rotation ticks, each row followed by its count of ticks:
The counts run from 0 to 134.
|  -7.5 |  25.8 |   3.0 |   8.2 |  10.4 |  -2.2 |   1.4 |  -7.5 | -27.2 | -28.8 | -30.0 | -16.0 | -41.0 | -19.0 |  -9.6 |  -7.4 |  46.2 |  34.0 | => 66
|   0.5 | -20.9 |  21.2 | -40.1 |   4.7 |  10.6 |  28.0 | -31.1 |  -4.2 | -34.6 | -39.9 | -12.3 | -45.4 | -12.8 | -16.2 |   3.6 |   5.5 |  19.6 | => 121
|  -6.8 | -11.4 |   4.6 | -15.0 |   6.4 | -24.5 |  44.1 |   2.7 | -26.3 |  11.9 |  17.6 |   0.7 |  44.5 |  20.0 |  11.8 | -30.6 |  24.4 | -16.1 | => 36
| -38.0 |  26.8 |  16.0 |  36.8 |   0.3 | -16.4 | -34.0 |  -8.1 |   6.0 |   0.9 | -18.5 |  -2.7 | -33.8 |  30.4 |  39.8 | -23.5 |  20.7 |  30.4 | => 11
|  18.3 | -15.6 |   3.9 | -16.8 |  14.4 | -17.5 |  31.3 |  21.4 |  23.7 |   2.9 |  -2.1 |   1.6 |  27.7 |  -2.7 | -30.3 | -57.4 | -37.7 |  20.2 | => 39
| -39.0 |  16.5 |   8.6 |   9.2 |  11.4 | -16.4 | -10.5 |  -2.1 |  17.3 | -23.1 |  -2.5 | -14.0 | -24.6 |  32.8 |  37.7 | -22.7 |  35.5 |  43.1 | => 68
|  36.1 | -28.7 |  16.7 | -30.3 |  20.9 |  37.7 |  -8.3 |  21.2 |  11.2 |   2.3 |  14.3 |  11.5 |  15.6 |  59.4 |  -0.7 |  17.0 |  -4.4 | -15.3 | => 130
|  -3.4 | -30.8 | -14.1 |  41.1 |  -5.1 |  19.5 |  19.7 |  20.1 | -17.5 | -17.0 |  44.4 |  55.2 |  15.2 | -11.0 |  -5.0 |  17.3 | -17.7 |   1.6 | => 3
|   1.0 | -14.2 |  40.5 | -49.4 |   9.7 |  -1.7 | -28.8 |  32.9 |  39.2 |   8.3 |  12.9 |  18.4 |  12.6 |  14.5 |   5.8 | -23.6 | -21.6 |   3.3 | => 84
| -23.6 |  10.4 | -14.2 |  -5.4 |  15.0 |  -9.8 |  48.5 |  -2.1 |  31.3 |   4.2 |   8.8 | -11.7 |   4.1 | -12.3 |  19.0 | -18.4 |  32.3 |  68.7 | => 23
|  11.2 |  -6.7 |  -1.7 | -27.5 | -40.4 |  27.2 | -26.3 | -25.6 | -60.9 |  -1.7 | -14.4 |   4.9 |  17.5 |  23.0 |  22.0 |  11.8 |   7.1 |   5.9 | => 89
|  28.2 | -19.7 |   8.1 | -19.1 |  26.8 |   4.5 |   0.0 |  31.7 |  13.1 |  -3.9 |  25.5 |  13.9 |   5.9 |  48.3 | -16.6 |   0.9 |  -3.2 | -32.6 | => 129
|  36.3 |  -1.8 |  22.3 | -11.5 |  23.7 | -24.9 |   1.2 |  12.8 |   7.9 |  24.1 |  -8.6 |  10.4 |  35.4 |   0.9 | -45.2 | -50.1 | -42.6 |   7.8 | => 40
| -17.7 |  -7.1 | -31.4 |  47.3 |   1.7 |   6.1 | -18.5 |   6.6 |   6.0 | -11.6 |  32.4 |  31.7 |   9.1 |  44.7 |  33.3 |  33.4 | -28.0 |  13.2 | => 58
|  33.4 |  11.9 |  16.4 |   3.1 |  15.4 |  -4.4 | -10.2 |  10.5 | -13.7 |  11.6 | -29.9 |  12.2 |   8.4 | -12.0 | -51.4 | -58.2 | -35.3 |  -0.9 | => 97
|  54.3 |  -3.4 |   4.2 | -39.5 |  -1.9 |  17.0 |  32.3 | -18.0 | -39.1 |  -0.5 |   1.3 | -12.0 |  23.6 |  -0.8 | -17.2 |  20.2 |  24.0 |  29.0 | => 133
|  -5.1 | -30.2 |   9.5 |   5.0 | -10.1 |   0.6 |  22.1 | -32.5 |  -3.6 | -26.3 | -46.5 |  17.2 | -13.3 | -36.8 | -28.6 | -10.9 |  -8.5 |  27.2 | => 7
|  -9.6 | -24.7 |  17.2 |  -7.6 |   5.0 |   9.3 |   8.6 | -44.4 |  -1.3 | -23.2 | -53.3 |   4.9 | -46.9 | -22.8 | -22.9 |   1.5 |   1.2 |  37.3 | => 64
| -13.7 |   7.8 |  13.5 | -22.8 |  41.0 | -20.5 |  27.1 |  45.5 |  26.3 |  16.2 |  39.9 |  12.9 |  13.2 |   0.4 |   9.4 | -22.5 |  16.0 |   7.7 | => 82
|  55.7 |  -8.9 |   8.0 | -41.1 |  14.9 |  30.7 | -33.5 |  42.3 |   5.7 | -13.8 |  14.0 |   4.8 |  -3.0 |   9.9 | -21.8 |  -2.2 |  -7.0 |  28.3 | => 29
|  13.5 |  20.8 |  27.8 |  16.9 |   9.9 |  -4.5 | -45.7 | -33.1 | -36.7 |  21.6 |  -9.0 |  14.2 |   5.7 |  22.4 |  -9.7 | -22.4 | -28.5 |  28.7 | => 99
|   0.4 | -27.2 |   0.8 |  26.7 |  10.1 | -21.6 |  21.8 |  12.9 | -18.2 | -39.5 | -36.5 |   0.6 | -31.1 |   5.3 | -43.4 | -36.1 |  -8.5 | -30.3 | => 108
| -10.8 |   0.5 | -30.9 |  15.0 |   8.0 |   1.7 |   0.0 |  61.5 |  35.7 | -40.0 |  28.2 |   1.2 | -11.3 |   9.9 |  30.4 | -15.3 |  12.4 |  23.5 | => 70
|  49.7 | -34.1 |   8.8 | -29.1 |   6.1 |  45.2 |  -2.3 | -10.4 |  18.9 | -32.9 | -10.1 |  -9.9 |   2.0 |  31.9 |  -6.5 |  29.2 |  -3.6 |  -7.0 | => 74
|  56.1 |  28.9 |  25.7 | -33.8 |  15.2 |  28.9 | -45.4 |  20.8 | -48.5 | -16.1 |  -4.4 |   6.0 |  12.9 |  12.6 | -13.8 |  -9.7 |  -2.4 |  -8.7 | => 87
|  -4.9 |  -0.6 |  -1.5 |  11.1 | -15.7 | -17.3 | -22.6 | -31.1 |  -4.7 | -30.4 | -62.0 |  -1.4 | -14.9 |  17.9 |  -0.8 | -58.9 | -23.5 |  12.8 | => 53
| -26.0 | -50.4 |   1.1 |  21.0 | -17.2 |  25.4 |  38.0 |  11.6 | -17.3 | -27.3 |   0.0 |  27.3 |   9.0 | -41.5 |   5.9 | -20.7 | -13.4 | -13.3 | => 49
| -11.0 | -29.0 | -11.2 |  17.5 |  28.4 |   4.6 | -23.4 |  16.0 |   7.4 | -33.0 |  45.2 |   2.4 | -18.3 |  55.3 |  -0.5 |   0.4 |   3.8 | -27.0 | => 15
|   5.3 |  -6.7 |  -8.1 | -19.8 |  13.3 |   3.7 |  -8.3 |  52.3 |  59.1 | -20.3 |  31.8 |  -0.4 |  23.3 |  29.1 |  45.9 | -20.2 |   6.4 |  19.7 | => 127
